R: rows in a few groups, each row roughly a mix of its group's directions:
R (78 x 10):
-13.9,22.6,-10.7,-49.7,3.7,31.7,24.6,-3.1,10.7,-5.6
7.6,14.8,17.3,14.5,50.8,5.2,-0.6,28.7,-27.5,-9.8
-19.3,35.1,31.0,12.4,-21.8,25.7,30.5,9.1,-14.4,0.7
-22.0,35.3,22.2,5.1,-21.5,12.3,40.2,2.5,-9.6,22.0
18.6,-45.8,-5.9,0.8,1.7,-31.6,-11.4,10.8,-10.1,-35.1
2.1,26.9,57.9,0.9,-0.2,2.7,13.2,19.1,-20.0,-6.2
7.2,25.5,-21.1,-17.5,-24.7,33.0,24.5,-36.1,-2.1,2.3
0.4,29.9,2.1,-6.9,4.1,35.9,-1.9,-41.1,-10.1,31.9
-31.8,30.6,7.6,32.5,15.5,12.6,14.5,-3.9,-29.5,22.6
10.5,-37.4,0.9,-15.2,-13.3,-18.2,21.3,16.0,11.7,-44.4
6.5,40.6,43.5,1.8,7.6,10.7,1.5,-32.7,-11.3,10.6
-11.5,-22.8,-53.9,8.5,-23.4,-5.1,1.2,-10.9,26.8,-4.8
-13.1,29.7,41.5,6.4,-29.9,16.3,25.0,15.6,-15.1,1.0
-4.4,-1.5,13.3,-43.8,-43.4,-7.8,-21.6,-18.1,8.5,-11.7
-4.4,0.2,15.1,22.0,11.2,-7.4,45.9,44.3,8.1,-4.8
-6.0,32.8,29.3,19.0,27.4,9.2,11.3,32.6,-24.5,10.3
8.1,-41.4,3.1,49.5,-2.3,-9.2,7.6,14.4,-11.4,18.5
-16.7,56.2,10.7,-12.7,16.9,21.8,17.3,7.8,8.2,12.8
17.6,19.2,46.3,-16.3,14.0,18.7,16.8,16.7,-1.4,-29.4
16.6,-18.5,1.5,0.6,35.7,50.7,-1.3,-21.0,-7.4,-9.9
-3.4,-7.9,-26.5,-1.8,-18.6,21.5,-5.9,-43.7,26.6,28.7
2.0,16.1,45.5,-2.6,4.4,10.9,22.9,35.7,-11.5,-25.7
-1.9,8.6,-26.7,4.2,-18.7,19.3,4.5,-45.6,30.9,22.0
0.8,2.5,-27.7,-5.8,19.8,25.6,43.2,-2.7,24.7,27.0
-18.0,-11.7,-31.0,17.0,-34.5,-24.0,-14.5,-19.9,2.9,31.3
-10.7,25.0,-2.5,-50.5,-19.7,23.2,-3.3,-19.1,-0.7,-21.9
11.3,-4.0,-27.7,35.4,46.6,13.7,19.2,9.5,-0.4,9.3
-9.0,43.8,-29.1,-23.9,19.6,-10.1,-17.4,-17.7,20.7,11.0
5.9,-21.4,-13.7,14.5,-22.9,-12.8,-25.8,-35.3,34.4,19.8
7.2,-2.4,-20.0,0.6,55.6,15.6,14.6,27.6,-10.1,-14.0
-11.1,27.0,-26.3,5.7,17.5,16.8,15.6,-16.3,35.1,34.1
1.7,7.9,45.8,9.6,-24.6,-41.3,-12.8,2.1,-13.8,12.0
-5.0,31.5,18.5,-7.9,9.5,51.9,23.7,3.3,-16.6,4.3
10.4,-21.4,-41.0,-12.3,24.4,-2.1,-29.4,-25.3,3.3,23.6
16.7,-18.6,5.2,7.9,33.0,-26.6,-8.8,29.7,-24.1,-31.9
-0.5,-5.0,-17.2,-27.6,-28.4,6.4,-19.6,-40.5,33.1,4.1
5.2,-12.3,33.1,27.3,-36.7,-32.5,3.2,8.3,-13.4,19.6
-3.9,22.3,-7.9,-6.2,-1.4,-52.0,-36.8,10.1,-17.2,-0.1
12.0,1.6,4.1,-53.9,-10.2,6.8,-1.4,7.8,-22.6,-35.6
-20.0,53.0,27.8,-3.0,-9.7,-3.9,4.1,22.6,-14.7,15.1
1.6,-0.7,-33.4,-2.0,-4.5,-18.4,-42.4,-35.5,4.6,22.5
-6.7,15.2,45.9,3.4,-29.2,-2.0,19.2,34.1,-14.8,-8.1
20.9,-9.0,-27.2,-28.6,-14.7,19.5,37.4,-18.4,17.9,18.3
11.5,2.9,7.9,11.4,27.7,-1.8,-45.5,-4.6,-43.1,3.2
5.1,-32.0,-16.6,7.9,0.0,-17.3,-37.1,-20.0,38.7,10.3
-30.1,26.4,30.5,21.7,-31.2,-5.7,12.7,-6.0,4.2,28.9
-3.0,2.4,33.5,29.7,9.3,4.9,27.6,41.7,-20.8,2.7
-20.3,-8.1,14.4,23.1,-26.7,-29.8,14.9,42.1,-5.9,-14.9
-8.7,8.3,5.5,27.1,-25.0,-19.3,-29.9,-3.9,-23.8,41.1
-17.7,4.4,-4.7,-50.5,-3.3,8.4,-30.3,-13.1,23.2,-21.3
3.8,4.7,29.4,-13.8,12.8,-5.9,16.7,37.6,-18.4,-41.9
2.9,-26.3,-33.3,2.7,-25.7,-21.4,-24.5,-32.1,15.9,15.9
7.1,20.2,34.0,-7.6,-16.7,20.3,29.3,11.5,14.5,-38.8
-15.1,14.1,43.7,-7.8,-26.7,-19.3,-14.3,16.7,-28.5,-17.1
-6.7,16.6,-27.7,-40.3,0.9,32.0,0.9,-27.9,21.7,-9.0
-32.3,24.3,8.6,26.5,-37.5,12.3,31.1,9.5,-6.4,1.0
-14.4,-18.8,-36.0,16.4,-16.9,-29.2,-21.7,-17.7,-0.6,32.0
-4.1,19.0,45.9,-13.6,-13.2,12.8,-0.7,20.5,-35.4,-19.6
14.1,-3.1,5.1,9.3,33.1,-18.6,-38.6,9.5,-40.0,-11.1
14.0,-15.3,6.9,17.8,34.3,-15.3,-12.1,35.2,-30.2,-23.8
-19.5,50.8,13.9,1.9,4.9,26.2,16.1,4.0,4.2,30.1
15.4,7.5,-1.8,-8.0,-30.4,-2.5,-0.6,-45.2,38.0,-17.1
-12.4,-12.2,22.6,15.2,-26.2,-31.6,-45.1,-10.7,13.4,2.9
10.3,20.0,33.4,-14.8,24.1,34.0,20.8,21.6,-9.0,-22.6
12.4,-34.9,0.7,-6.8,-15.6,-39.7,-10.3,30.9,14.2,-23.8
7.2,-23.0,-49.3,-8.7,-1.4,-3.0,-20.7,-31.0,20.5,12.8
10.9,-43.0,-14.2,-7.5,-31.1,2.8,-23.2,-36.0,1.7,-5.3
-7.7,36.7,-13.6,-16.0,-22.3,31.9,0.8,-39.6,-3.7,-10.8
3.7,-5.8,-9.8,-44.4,-24.9,-1.7,-25.9,-30.6,5.2,-26.5
-8.6,16.2,7.9,1.3,37.8,38.3,24.2,26.5,-18.9,-11.0
8.4,-28.9,-15.3,-2.7,51.7,-5.6,-1.0,32.8,10.5,-4.8
-3.4,-0.3,23.1,44.1,15.8,-16.7,17.5,33.2,-20.7,14.4
-1.4,-15.1,-39.2,1.8,-25.3,-14.4,-18.2,-36.8,20.1,19.0
24.1,-40.9,5.5,8.3,-0.6,-34.5,-33.9,12.4,-6.5,-13.3
-8.5,-9.6,10.8,-3.6,17.0,9.4,7.2,57.3,-32.1,5.3
4.9,-19.0,-29.5,31.8,12.4,13.0,-6.3,-27.2,15.0,38.4
-13.3,-11.9,-46.7,2.7,-18.1,5.1,-14.2,-23.5,0.0,38.2
-16.5,11.4,34.7,-1.6,-50.3,-18.8,-19.4,-13.3,-4.0,2.8

which group is each row in? (one row of each group first):
-2.0,-31.7,-47.1,-2.7,-28.6,-16.0,-14.1,-8.0,20.6,8.4	(10)
-4.6,11.7,-2.8,42.0,29.1,-12.8,20.0,29.6,2.5,29.1	(40)
-24.3,23.4,27.3,38.8,-18.9,-6.3,18.0,0.7,-2.6,30.8	(46)

-11.2,-5.5,15.8,-33.3,-43.8,-9.2,10.6,-10.5,27.8,23.6	(46)
4.8,-14.8,-10.1,-31.4,-30.2,-30.6,-30.8,-15.5,-3.7,-26.2	(40)
-3.3,20.3,15.9,-32.5,-51.2,6.0,2.8,-22.1,-11.3,-7.7	(46)
-11.3,30.3,4.5,3.6,-37.8,33.2,26.4,-23.8,13.3,-3.5	(10)
-5.8,6.4,-23.9,-24.1,-15.9,22.2,13.3,-33.9,37.3,19.6	(46)
-7.7,8.3,-1.1,8.8,-9.0,47.4,4.0,-32.9,9.6,36.6	(40)
10.8,-19.7,-30.3,-14.5,49.5,20.6,-1.4,14.4,4.8,-18.1	(10)
0.1,5.0,3.5,-3.8,-16.8,21.6,33.5,18.2,25.1,-46.8	(10)
-7.7,-5.8,8.7,22.2,-5.0,12.0,54.4,24.9,24.0,9.2	(40)
